The rows of Z fall into 3 groups, and each row is roughly a mix of its group's hidden directions; one row fits no group.
Z:
0: -1.392 -2.637 -2.572 -0.802  0.578 -0.356 -0.055 -4.287 -0.561  0.502
1:  2.844  0.495 -1.252  0.059 -2.769 -1.936  1.196 -0.663 -3.437  0.740
2: -1.592  2.266  2.395  0.239  0.238  0.231 -1.833  1.517  3.163 -2.513
3: -4.498  1.287  0.145 -0.139 -1.433  0.230  0.886  0.224  0.040  3.268
4: -0.274 -3.052  1.369 -0.817 -2.147 -0.809  2.436 -0.042  2.640  2.336
5:  3.058  0.033 -0.873  0.268  0.061  1.757  1.408  0.328  2.712 -3.582
6: -3.752 -2.523  1.532  0.815 -0.087 -2.377  0.694 -2.095 -1.053 -0.681
7:  3.845 -0.830  1.063  2.478 -0.604 -0.463 -2.665 -1.142 -1.302 -1.459
8: -0.224  0.273  1.547 -1.372  2.417  1.552 -0.876 -0.202 -2.916  3.687
9: -1.219  3.427  0.307 -0.060 -0.135  3.793 -2.419 -0.603 -0.791 -0.991
10:  3.520 -1.312  0.844  0.407  2.358 -0.797 -1.660 -0.043 -2.670  2.118
11:  2.915  1.688  0.961  0.039 -0.613  2.910  1.063  3.277  1.487 -0.603
12:  1.178 -1.147  3.830  1.284  0.886  1.670  2.358  0.761  2.549 -0.568
13:  3.194  0.556 -2.662 -2.381 -0.480 -1.543 -0.962 -0.026 -0.697  2.875
14: -2.975  1.400  2.121  1.063  0.916 -2.142 -2.046 -0.390  1.222 -2.803
15:  1.970 -2.033  1.330 -2.205 -1.396  0.144  2.962  0.654  0.584  3.066
16:  0.831 -0.562  1.518 -0.399 -0.232 -3.006  1.218 -2.488 -1.323 -3.684
17: -3.514 -0.399  2.007  2.587 -0.828 -0.676 -1.473 -1.043  0.464  2.778
18:  1.587 -0.531  0.528 -2.328  1.345 -0.192  0.316  0.470 -3.587  3.467
19:  0.106  0.502  1.566  3.615 -2.970  1.858 -1.730  0.600  1.641  1.206
20: -3.620 -0.272  1.383  0.548 -0.632 -2.090 -1.449 -2.554 -1.535  2.102
21:  1.105  4.153 -2.659 -0.962  0.049  2.955  0.281  0.522 -0.044 -0.044
22: -1.191  0.036 -3.661 -1.664  2.094  1.152  0.289 -3.255  1.235  0.208
23: -0.903  2.009 -0.249  3.291  1.110  1.714 -2.064  1.118  1.161 -2.964
24:  1.494  0.717  3.366  0.837  1.790 -1.560 -0.565  3.345 -1.465 -1.220
25: -0.120  0.639  1.464 -0.453  2.067 -1.016 -1.671 -2.963 -2.503 -3.105
26:  3.732  0.705 -2.427  0.299  1.987  1.775 -0.207  2.081  1.833 -0.570
27: -1.790  0.942  1.695  1.193 -0.082 -0.269 -2.336 -2.447 -3.750  1.257
28:  0.304 -0.835 -2.725  0.228  1.298  1.541 -0.114  2.162  1.056  4.174
29:  2.037  1.653  3.114  1.084  0.050  0.573  0.210  4.160  0.348 -0.002
30: -2.210 -1.111 -0.960 -1.927 -1.341 -2.678 -0.487 -3.220 -1.817  1.389
31:  0.331 -0.095 -1.424  1.502 -2.846  1.477 -2.176 -1.883  1.265  3.315
32: -2.694 -1.343 -0.796  0.986  1.234 -3.633 -0.744 -2.894 -1.089  0.220
33: -1.822 -1.218  0.185  1.616  1.602  1.557  0.066  2.004  3.843  2.079
34:  0.970  0.316  0.071 -0.834  0.045  3.228  1.410  4.392  0.885 -1.150
35: -1.243 -0.676  0.270  4.139  2.492  1.484  2.323  1.400 -0.362 -0.674
36:  1.570 -2.187  1.464 -0.499 -1.838 -1.778  1.972 -1.450  0.882  3.550
37:  1.148  1.244 -1.895 -0.226  3.358  2.804  0.111  2.788 -0.557  1.347
38: -0.426 -1.292 -3.511 -0.169  0.235  1.171  1.406  1.579 -2.958 -2.589
39:  0.378 -0.117  2.402 -0.804  1.747 -0.215 -0.381 -1.305 -2.579  4.169
40: -2.692 -3.753 -0.438 -1.111 -0.507 -1.419  1.258 -1.340  0.850  2.534
41:  1.649 -2.421 -0.597 -1.266 -0.112 -3.372  3.033 -0.526  0.959 -1.798
42: -1.056  0.040  0.740 -0.204  1.914 -1.518 -1.549 -2.937 -3.272  2.480
43:  1.581 -1.530 -3.612  1.739 -1.154  0.638  1.931 -2.002 -2.262 -0.216
44:  0.155 -0.610  4.534  1.126  1.960 -0.302  0.239  0.882 -2.917 -0.223
45: -1.942 -2.496 -2.394 -1.499  0.188 -1.221  0.361 -3.951 -0.534  0.145
46:  4.295 -1.392 -0.811  0.691  2.525  1.067 -1.183 -0.137 -0.949  2.049
47:  3.157  1.995 -1.324 -0.594 -1.821  2.198  1.402  0.330  0.314 -3.030
48: -0.011  0.960  0.574 -0.413 -0.791  3.386 -1.524  0.295  3.247 -3.014
49:  2.675 -1.953  1.736  0.640 -0.097  0.816 -2.113  3.268  2.081 -1.003
50:  0.951  1.807 -3.730 -0.317  0.193 -1.871 -3.514 -0.870 -0.811  0.254
51:  1.558 -0.664  0.456 -0.001  1.188  1.163  0.868 -1.414 -3.300  4.009
52: -2.945 -0.937  2.846  0.847  0.288 -2.089  1.219 -1.736  1.867 -2.179
53: -3.782 -0.283  2.798 -0.138  1.751  2.283 -0.329  1.656  1.453  0.283
54: -0.207 -0.586 -0.673  0.899  0.746  1.130 -1.010  3.357  0.070  4.447
55:  1.603 -0.940 -1.153 -4.020 -1.158 -2.640 -0.058  1.096 -2.257  0.061
56:  0.975 -3.354 -0.891 -1.336  0.513 -3.087  2.143  1.829  1.048  1.397
57: -1.813  1.364 -1.206  2.597  1.606 -0.057 -2.962 -0.621 -0.214 -3.229
58:  1.267  1.652 -2.275  2.070  0.437  0.807 -0.394 -0.778 -3.223 -3.126
59: -3.619 -0.042  1.564  0.813 -0.759 -1.955 -1.426 -2.461 -1.561  2.103
60:  1.524 -3.257 -1.001 -3.617  0.128 -1.638 -1.453  1.765  0.597  0.505
61: -3.661  0.873 -1.037 -0.590  1.230 -0.978 -0.245 -2.365 -1.944 -2.840
62: -2.837  1.275  1.127 -2.124 -0.761  0.322 -2.705  0.317  0.723 -3.387
63: -1.757 -1.025  1.357 -3.444 -0.151 -1.481 -0.131  3.355  1.996 -0.490
64: -2.248 -1.618  0.708  1.108  2.291 -0.413 -3.520 -2.114  0.220  1.957
65: -0.358 -0.355  4.035  0.829 -2.084  0.690  1.536 -0.999 -2.392 -2.105
66: -1.758 -2.204  2.554  0.937 -2.717 -1.385  1.881 -1.941 -0.492 -1.832
67: -1.688  1.532 -0.916 -1.936  1.374  0.821  0.902 -2.985 -3.671 -0.105
68: -1.384  2.823 -1.783 -1.924 -1.941  1.272  3.486  1.018 -0.257  0.383
69:  0.490 -0.332  2.367 -1.390 -0.207 -4.479 -0.689  1.745 -1.952  0.487
70:  1.399  0.510  1.673 -1.783  1.860  0.944 -0.459  0.296 -2.769  3.879
71:  0.390 -1.125 -0.524 -3.322 -2.764  1.086 -3.405  0.747  1.360 -0.075
72:  0.016  0.668 -2.569 -0.948 -2.993 -2.409 -1.079  1.341  3.138  0.207
73: -0.621 -0.940  1.759  0.518 -0.168 -1.816  1.950 -2.081  2.167 -3.843
74:  0.566 -0.113  0.661  2.980 -1.112  1.708 -3.084 -1.709 -0.697  2.971
75: -3.285 -1.683  1.772 -1.698 -0.057 -2.363  0.020  1.620  2.714 -0.575
76:  0.171  0.884 -0.422 -2.382 -2.908  1.067 -2.569 -3.552  0.102  0.254
77:  0.339  1.376 -0.765  1.220  0.598 -1.352 -2.477 -4.263  0.287  2.214
78: -2.562 -1.661  0.033  0.066 -1.727  2.720  2.641 -2.344  1.792  0.406
79:  1.831 -1.935 -1.912  1.438  1.159 -1.750  3.204  1.357  0.653  2.406
80:  0.066 -0.701  1.900  3.064  2.663 -1.020 -2.346  1.292 -0.579 -2.535
81:  0.153 -0.998  3.325  0.719  2.541  1.757  1.223 -0.992 -3.285  0.392
82: -1.029  1.685 -0.223  3.074  1.622  0.815 -3.516 -1.203 -1.744 -1.420
83:  0.121  2.369  1.821  0.192  1.676  3.155 -2.318  0.979 -0.444 -2.699
84:  0.883  1.181 -2.788 -2.453 -0.464 -0.207  0.208 -3.564 -2.138 -1.420
85:  2.166  2.193 -0.109  0.779 -0.279  2.913 -1.462 -1.554 -0.063 -3.510
86:  0.405 -2.047 -2.302 -1.125  3.447  1.203 -2.476 -1.209  1.901  0.316
87:  2.259  3.347  3.086  1.268  0.940 -1.652 -1.692 -0.137  1.187  0.464
88: -2.966 -0.006  2.062 -0.597  1.644 -1.963  0.687 -0.741 -2.788 -2.607
89: -0.249  0.348 -1.897 -0.047  0.165  0.140 -1.353  0.553 -2.777  4.677
90:  0.079 -1.976 -0.151  3.888 -0.801  1.180 -2.837 -1.039  2.114  0.934
91: -0.049 -2.865 -1.233  0.827 -0.402  1.864  2.357 -1.424  0.276  3.720
92:  1.541  0.161 -3.435  2.168  0.680  2.039 -1.182 -2.240  0.324  2.348
93: -3.391 -1.390 -1.481  0.766 -2.629 -0.897 -1.039 -2.737  1.747  0.043
94:  1.298  0.874 -3.533 -0.277  1.489  2.857 -1.782 -0.141 -0.813  2.512
95: -0.949 -1.012 -1.413  3.340  2.383  2.270  2.252  1.107 -1.775 -0.442
96: -2.474  0.851  0.399  0.125 -3.253  2.431  2.199 -0.069  2.682  0.105
97:  1.337 -1.663  1.784  0.176 -2.789 -2.427  2.016 -0.619  2.913  1.087
98: -1.072  0.518 -0.582  1.734 -3.973  0.414 -2.143 -0.755  2.145  2.252
99:  0.244  0.642  2.897 -1.042  2.841 -0.192 -0.220  1.364 -3.078  2.472
100: -2.145 -1.237  1.089  2.034  2.399 -1.952  1.797  2.915  0.961 -1.371
101:  2.295 -0.968  1.088 -1.599  0.066 -1.513  0.718 -0.644 -0.847  4.655
Here is one row from each group, named. Which group is each of the other rows in?
 3.730  2.691 -3.115  0.158  0.593  1.153 -1.332  0.792  0.677  0.361 | (103)
3.878 0.734 0.157 0.945 0.178 2.179 0.173 3.050 1.939 1.088 | (84)
 0.352  2.628  1.307  2.423 -2.056  3.039 -1.648 -1.041  0.432 -1.871 | (40)

-1.563 -1.467 -1.062 -1.458  2.820 -1.783 -0.739 -0.441 -1.302  3.760 | (103)
-0.647  0.914 -1.077  3.045 -0.914 -0.354 -0.352 -2.408 -2.189  3.492 | (40)
-2.268  0.252 -2.497 -3.051  3.364  1.150  0.081 -1.308  0.668 -0.009 | (40)
-3.534 -2.040  0.173 -0.935 -0.299 -1.951  1.950 -0.784  1.296 -2.829 | (84)
-2.982 -1.453 -1.745 -2.613  1.673  2.369 -0.501  1.466 -1.860  0.636 | (103)
 0.781  3.747 -0.298 -0.838 -2.180 -0.509 -0.167  3.567  1.516 -0.231 | (84)
 0.199  0.805  1.600  1.632  0.591  4.717  2.104  0.950  1.134 -0.654 | (84)
-3.948 -1.243  0.477 -0.036  0.411 -2.498 -0.295 -1.894 -0.468  2.809 | (40)
 1.775 -1.042  0.838 -1.875 -0.467 -2.156 -2.352 -2.132 -2.469 -2.460 | (40)
